One vector is turned by the same rotation once a step. Each row is the vector after some number of steps, and that number follows the row.
The counts run from 0 to 264.
[-0.36  1.31 -1.25  2.63  2.53 -0.82  1.07 -4.15 -2.76  1.33  3.39 -0.56
 -2.48 -5.02  0.13 -0.81 -3.18 -4.16  0.08  0.41  0.67 -1.55 -1.54  0.77
  2.08  0.33  1.14  0.90 -0.21  0.18 -2.62  0.66 -1.86 -3.73  2.11  0.94
  3.59 -2.02  0.39  1.59 -2.28  1.50  0.14  0.04 -4.24  3.66  3.58  2.04
  0.40 -1.35  0.07 -0.60 -0.77 -1.05  0.83]	79
[ 0.33 -0.06  0.26  4.15  2.66 -1.84 -1.06 -4.10  1.43 -2.30  4.56 -1.05
 -3.16 -2.54  2.56 -0.64 -1.49 -4.39 -0.21  0.41  2.50 -1.13  1.87 -0.43
  1.94  1.33  1.68  2.10  0.19 -0.02 -2.07  2.69  1.98 -3.07 -0.36  0.51
  3.09  0.49  0.03  3.80 -0.37  1.97  1.78  1.53  0.09  0.14  2.71  3.56
  2.24  0.67  0.82 -1.18  2.00 -0.21  1.84]	161
[ 0.40  0.22 -1.37  3.58  3.88 -2.19  1.41 -3.83 -0.66  1.46  0.95  1.05
 -3.16 -4.80 -0.22 -0.60 -4.11 -2.72 -0.19 -0.62 -1.49 -1.58 -1.16  1.67
  1.98  0.87 -0.69  1.41 -0.58  0.48 -4.28  0.59  0.08 -2.73  1.89 -0.44
  1.42 -0.29  1.05  1.66 -1.03  1.75  0.41  0.86 -2.77  3.05  5.05  3.03
  1.33  0.71 -0.47 -0.95 -1.34  1.80  1.23]	232
[ 2.71 -1.39 -0.25  2.42  2.77 -0.86  1.30 -6.33 -1.50  1.12  1.70  1.54
 -3.69 -4.34  0.48  0.25 -3.69 -2.76 -0.94  0.50 -0.42 -1.88 -0.92  1.23
  0.25 -1.55 -0.98  0.89 -0.89  1.41 -4.40 -0.82 -0.58 -1.71  1.52 -1.26
  0.91 -1.27  1.17  1.59 -1.41  2.37 -1.16  0.75 -0.98  3.69  3.00  4.02
  1.80 -0.95 -0.75  3.16  0.17  1.16  0.32]	237
[ 0.38 -1.45  2.11  1.31  0.68 -3.47 -0.92 -6.49 -0.55  2.33  3.51 -1.22
 -3.94 -2.41  2.93  0.53 -1.59 -2.84 -0.85  0.22  1.99 -1.52  2.79  0.30
  1.62 -1.33  0.19  0.59 -1.43  1.79 -0.68  0.66 -0.46 -2.71  0.19 -0.45
  1.96 -0.79  1.10  4.03 -0.68  3.27  2.03 -1.67  0.73  2.77  1.31  4.81
  1.84  0.85 -0.02  1.21  0.03  0.30  0.65]	40
[ 1.53 -0.88 -0.92  3.60  2.88 -1.54 -0.39 -4.44  0.45 -2.22  2.51  2.96
 -2.57 -4.78 -0.36 -0.53 -4.04 -3.51  0.67  0.61  0.11 -1.72 -2.11  0.63
  0.66  0.51  0.67  1.11  0.72 -0.17 -4.56  0.91  1.80 -3.11  0.51 -1.53
  1.26 -0.03  0.60  2.14 -1.27  1.04 -1.03  2.28 -1.96  1.84  5.33  2.27
  2.57 -0.26  0.52 -0.92  0.66  0.82  0.95]	108
[ 0.61 -0.35 -0.98  2.44  1.27 -2.91  1.15 -5.16 -2.46  2.53  3.66 -3.56
 -2.37 -2.00  2.18 -0.48 -1.95 -4.29  0.32 -1.60  0.72 -0.37  0.90  0.87
  1.74  0.35 -0.68 -0.06 -1.59  1.77  0.10  1.33  0.82 -3.22  0.73  0.45
  3.26 -0.20  1.33  1.95 -1.53  3.00  2.74 -0.98 -0.03  1.55  3.03  5.34
  1.45  1.52 -0.71 -1.71  0.07 -1.40  1.11]	177
[ 0.78 -1.03  1.16  1.54  0.45 -0.95 -1.50 -6.21  0.19  0.75  6.17 -0.76
 -1.37 -3.38  0.57 -0.16 -2.06 -4.90 -0.32  0.88  1.95 -2.34  1.63  0.22
  1.14 -0.73  1.58 -1.03 -1.75 -0.04  0.13  1.15 -1.30 -3.09  1.22 -1.90
  2.68 -1.14 -0.14  3.75 -2.38  2.09  1.66 -0.23 -0.64  1.94  3.05  2.61
  1.32 -1.40  1.82  1.41  1.16 -1.49  1.27]	190
[ 0.15 -2.06  0.40  1.06  2.24 -2.79 -0.13 -5.20  0.22  1.84  0.71  1.39
 -3.90 -4.36  0.03 -0.96 -3.88 -1.77  0.45  1.58 -0.29 -1.10  0.21  0.62
  1.14 -1.05  0.36  1.15  0.15  1.76 -3.93 -0.68 -2.45 -1.54  1.52 -1.82
  1.24 -1.04  1.48  2.97 -0.85  2.45 -1.06 -1.73 -0.99  4.29  3.47  3.52
  2.25 -0.45  0.04  2.33 -1.64  1.97  0.73]	93
[-0.66  0.29 -1.20  1.87  3.24 -2.32  1.42 -5.68 -0.95  0.88  2.28  0.80
 -3.72 -4.04 -0.02  0.03 -3.22 -2.35 -1.52  1.96  0.32 -2.02 -0.46  0.95
  1.50 -1.39  0.69  0.43  0.72  0.14 -4.30  0.38 -2.10 -1.49  1.37  0.47
  2.99 -1.74  0.87  2.92 -2.34  2.36 -0.40 -0.85 -3.68  4.06  2.48  2.00
  1.66 -0.05 -1.49  1.88 -1.30  0.20  0.34]	86
[-0.27 -0.77  0.02  0.32 -0.14 -2.06 -1.27 -6.58 -3.53 -0.84  3.51 -2.37
 -2.56 -2.88  1.36 -1.71 -2.07 -4.75  0.88 -0.29  1.54 -0.97  0.19  0.81
  1.41  0.28 -0.05  0.07 -0.95  1.07 -0.17 -0.57  0.42 -4.90 -0.42 -0.11
  2.73 -1.41 -1.06  2.60 -2.20  1.53  2.23 -0.70 -1.68  1.83  2.80  4.68
  0.43  0.93 -0.96 -0.84  0.30 -1.62  0.31]	50
[ 2.65 -3.18 -0.04  2.20  1.85 -3.50 -0.28 -5.17  0.61  1.70  2.16  2.14
 -2.54 -3.33  0.53  0.08 -4.36 -1.69  1.33  0.90 -0.17 -1.38 -0.34 -0.49
  0.15 -1.98  1.02  0.35  0.64  2.38 -3.30  0.33  0.63 -1.12  0.55 -2.85
  1.51  1.57  3.36  1.61 -1.13  2.72 -2.10 -0.96  0.68  2.18  4.10  3.37
  3.04  0.22  0.70  0.47 -0.42  1.16  0.12]	119
[ 2.20 -3.05 -0.03  1.75  1.87 -4.02 -0.19 -5.53 -0.30  1.19  1.54  2.08
 -3.08 -2.56  1.21 -0.72 -4.65 -1.42  1.49  0.75 -0.24 -1.47  0.21  0.29
  0.79 -2.04  0.49  0.84  1.41  2.41 -3.37 -0.35  0.92 -1.46 -0.23 -2.64
  1.54  1.75  3.49  1.31 -0.96  2.18 -1.94 -0.89 -0.05  2.72  3.61  4.00
  2.39  0.50 -0.56  0.47 -0.71  1.39 -0.21]	120
[-0.41  1.08  0.55  3.22  1.76 -1.68 -0.91 -5.12 -0.82 -0.14  5.39 -0.96
 -1.18 -2.16  2.15 -0.86 -1.94 -4.42 -0.46 -0.26  2.61 -2.42  2.44  0.61
  3.16  0.11  0.48 -0.34 -1.32  0.00 -0.57  1.17  0.94 -4.22  0.13  0.05
  2.33 -0.61  0.16  4.04 -1.81  0.64  2.54  1.52 -2.80  1.63  3.42  3.86
  0.31 -0.27 -0.15 -0.71  1.39 -0.63  1.19]	187
[ 0.08 -1.79 -0.36  0.77  1.87 -3.18 -0.33 -5.82 -0.28 -2.43  3.66 -2.36
 -5.12 -3.24  1.17 -0.96 -2.69 -4.96 -0.36  0.17  0.61 -1.65  1.23  0.88
  0.26  0.88  1.36  0.94  0.27  0.77 -1.66  1.45  0.32 -1.72 -0.95 -0.52
  3.40  1.65 -1.03  3.98 -1.95  2.15  2.36 -0.34  1.59  0.16  1.42  3.67
  1.82  1.78  0.35  0.08  1.64 -1.13  1.32]	30
[ 1.54 -1.35 -2.20  2.87  1.20 -2.31  0.40 -5.58 -1.46 -0.19  2.36  1.05
 -0.81 -2.55  0.35 -1.21 -3.71 -2.51  1.69  1.44  0.91  0.01 -2.61 -0.93
  0.89 -1.03  0.40  0.28  0.95  1.36 -2.79  0.41  1.69 -2.78  1.04 -1.14
  3.11 -1.77  2.47 -0.06 -1.72  2.79 -2.19 -0.10 -2.44  2.79  5.46  3.38
  3.02 -0.18 -0.85 -1.44 -0.78 -0.96  0.14]	249
[ 0.17 -0.70 -2.32  3.76  2.99 -3.76 -0.16 -4.17  1.83 -1.90  3.84 -1.12
 -1.38 -0.92  1.71 -2.06 -2.75 -2.76  0.89  1.96  1.74  0.20  1.31 -1.05
  1.96 -0.41  2.00  0.75  2.20  1.47 -2.48  2.40  1.63 -0.63 -0.31 -0.51
  4.74  0.71  3.33  2.32 -1.34  2.35 -0.93 -0.32 -0.85  0.74  3.31  3.63
  3.07  1.10 -0.86 -1.31  0.90 -0.38  0.81]	142
[-0.47 -1.22  1.88  1.43  1.04 -3.48 -0.80 -6.01 -1.12  1.24  2.96 -1.34
 -3.72 -1.64  3.65 -0.31 -1.39 -2.76 -0.22  0.10  2.51 -1.17  3.03  0.22
  2.29 -0.82 -0.21  0.78 -1.07  2.01 -1.05  0.52  0.21 -3.66 -0.37  0.27
  1.80 -0.91  0.89  4.27 -0.41  2.46  2.04 -1.41 -0.34  2.39  1.98  5.54
  1.47  1.14 -0.80  0.34 -0.19  0.99  0.81]	41
[ 2.13 -1.87  0.13  2.23  2.14 -1.24 -0.51 -4.88 -1.36 -2.07  3.53 -2.50
 -4.61 -2.90  2.94 -1.88 -1.96 -4.86  0.61 -0.26  1.08 -0.35  0.94  0.39
  0.15  0.62  1.31  2.67  0.39  2.67 -1.84  0.83  0.24 -2.18 -0.80 -0.43
  3.07  0.74  0.47  2.46 -1.04  2.59  0.35  0.21  2.18  0.37  0.43  4.64
  2.22  0.04  0.29  1.32  2.60 -1.09  0.98]	156
[ 2.72 -1.88 -2.71  1.94  2.59 -2.37  2.20 -5.49 -2.49  0.25  2.48  0.08
 -3.20 -2.87  0.50 -0.52 -4.33 -2.68  0.77  0.14 -0.77 -1.17 -2.30  0.40
  0.00 -1.19  0.30  0.68  1.51  2.19 -3.55  0.10  0.24 -1.32  0.34 -1.29
  3.39  1.32  2.94 -0.01 -2.80  2.62 -1.90 -0.09 -1.31  2.34  2.72  3.34
  2.01  0.27 -1.61  0.17  0.16 -1.32 -0.56]	256
[ 1.81 -0.75 -1.67  2.34  1.88 -0.76  1.13 -5.74 -3.19 -1.11  1.53  0.80
 -3.13 -4.12  0.57 -0.92 -3.46 -3.19  0.31  0.12  0.33  0.01 -3.42  0.87
 -0.16 -0.24 -0.85  2.00  0.04  1.57 -4.02 -0.75  0.81 -3.11  1.03 -0.14
  2.28 -2.26  0.72  0.48 -1.56  2.44 -1.88  0.92 -1.76  3.11  3.80  4.04
  2.13 -0.87 -1.34  0.68  0.14 -0.50  0.23]	104
[ 3.64 -1.05 -1.35  3.60  2.79 -1.16  1.27 -5.10 -2.84 -0.79  3.74 -0.26
 -2.97 -2.52  2.79 -0.64 -3.40 -3.03  0.57  0.16  1.41 -1.07 -1.16 -0.39
  0.57 -1.40  0.81  1.68  1.76  2.73 -3.01  0.63  1.07 -2.69 -0.14 -0.35
  3.42  0.36  2.97  0.07 -1.65  2.43 -2.11  1.10 -0.91  1.65  1.60  3.68
  1.69 -1.32 -0.80  0.50  1.67 -1.99 -0.27]	131
[-0.24 -0.13 -0.54  1.27  0.28 -1.54 -0.01 -6.26 -3.61 -0.12  4.16 -2.42
 -2.09 -2.64  1.44 -0.84 -1.67 -5.09  0.93 -0.37  1.25 -0.88 -0.36  0.68
  1.36  0.16 -0.06 -0.50 -1.21  0.57  0.07  0.31  0.54 -4.76  0.44  0.78
  3.52 -1.75 -0.39  2.15 -2.56  2.47  2.23 -0.25 -1.96  1.98  3.44  4.35
  0.59  0.59 -0.92 -1.15  0.23 -2.21  0.62]	51
[ 1.73 -0.41  0.38  3.65  2.70 -1.73  0.93 -4.45 -1.86 -0.58  4.01 -1.80
 -4.60 -2.62  4.03  0.38 -1.27 -4.10 -0.64 -0.10  2.29 -0.77  0.48 -0.09
  1.09 -0.03  0.95  2.59  0.30  1.98 -2.50  1.75  0.53 -3.16 -0.29  1.76
  3.17 -0.31  0.76  2.24 -0.43  3.21  0.91  0.32  0.75  1.26  0.22  4.20
  1.95  0.18 -0.41  0.11  1.61 -1.78  0.65]	158
[ 0.04 -2.39  1.44  1.51  0.23 -4.38 -0.68 -4.77  0.93  2.22  3.79 -1.04
 -3.26 -3.36  1.15 -0.15 -2.43 -3.89  0.65  0.01  0.99 -1.73  1.72 -0.41
  1.25 -0.26  1.47  0.11 -0.89  1.07 -0.12  2.12  0.23 -2.63  0.09 -1.06
  2.54  1.26  1.01  3.74 -1.62  3.39  2.48 -2.29  1.48  1.00  3.11  3.37
  2.32  1.52  1.63 -1.89 -0.66 -0.30  1.54]	172
[ 3.47 -1.93 -1.30  2.62  2.30 -1.13  0.44 -5.50 -2.93 -1.99  3.35 -0.46
 -2.73 -2.51  2.22 -1.39 -3.61 -3.73  1.28  0.45  0.88 -0.51 -0.94 -0.10
  0.16 -0.72  1.15  2.09  1.75  2.83 -2.88 -0.14  1.00 -2.90 -0.43 -1.35
  2.80  0.99  2.28  0.10 -1.58  1.95 -2.45  0.93 -0.10  1.46  1.68  4.39
  1.84 -0.93 -0.49  1.05  2.22 -1.50 -0.18]	130
[ 2.14 -0.76 -2.50  4.06  4.37 -2.31  0.54 -3.40  0.83 -0.85  3.08  0.64
 -1.86 -2.96  0.29 -1.59 -5.02 -3.14  0.63 -0.02 -0.90 -1.54  0.35  0.76
  1.69  0.27  0.98  0.70  1.04  1.35 -3.79  1.17  1.45 -1.07  0.37 -2.06
  2.35  2.68  3.15  1.27 -1.81  0.52 -1.19  2.17 -1.41  0.91  4.44  3.26
  2.15 -0.09 -0.08 -0.53  1.47  1.22  1.23]	260
[-1.72  0.89 -1.80  2.44  3.74 -2.80  0.58 -4.45  0.81  0.33  1.42  0.78
 -2.49 -3.52 -0.42 -1.26 -3.61 -2.13 -0.61  1.55  0.23 -1.35  0.67  0.82
  2.61  0.18  0.10  0.25  0.41 -0.52 -4.18  0.57 -0.97 -1.58  1.34  0.23
  2.73 -1.46  1.12  3.35 -1.38  1.14 -0.07  0.19 -3.84  3.66  4.53  2.74
  1.81  0.30 -1.32  0.21 -1.36  1.65  1.08]	88
[ 0.94 -1.61  2.19  1.88 -0.10 -1.90 -1.76 -5.02 -0.53  2.94  4.46 -1.14
 -2.16 -4.01  1.75 -0.50 -2.18 -5.07  1.25 -0.51  1.88 -0.86  0.79 -0.02
  1.24  0.38  1.07  0.45 -2.25  1.33  0.53  1.46  0.03 -4.61  1.37 -1.01
  1.98 -1.08 -0.13  3.16 -1.05  2.78  2.38 -1.35  0.42  1.96  3.46  3.96
  1.92 -0.42  2.50 -1.35 -0.08 -0.50  1.72]	46
[ 0.42  0.41  0.57  4.34  2.79 -2.30 -0.05 -3.83  0.30 -1.63  4.51 -1.06
 -3.67 -2.72  3.78  0.11 -1.40 -3.80 -0.13  0.05  2.69 -1.05  1.56 -0.28
  2.18  0.63  1.31  2.50  0.46  0.75 -2.30  2.49  2.25 -3.34 -0.28  1.52
  3.18  0.40  0.26  3.45 -0.38  2.17  1.58  1.48 -0.74  0.70  2.11  3.68
  1.95  0.54 -0.20 -1.57  1.73 -0.46  1.49]	160
[-0.25 -0.55 -1.48  1.14  2.30 -1.44  1.12 -6.29 -1.14 -0.06  2.61  0.21
 -3.69 -4.39 -0.83 -0.04 -3.41 -3.26 -1.33  2.00 -0.21 -1.67 -1.27  0.94
  0.74 -1.31  0.60  0.09  0.15 -0.10 -3.84 -0.08 -2.63 -1.37  1.54 -0.16
  3.04 -1.76  0.33  2.97 -2.88  2.44 -0.60 -1.05 -2.15  3.96  2.34  2.17
  1.48 -0.77 -0.91  2.69 -0.68 -0.40  0.31]	85
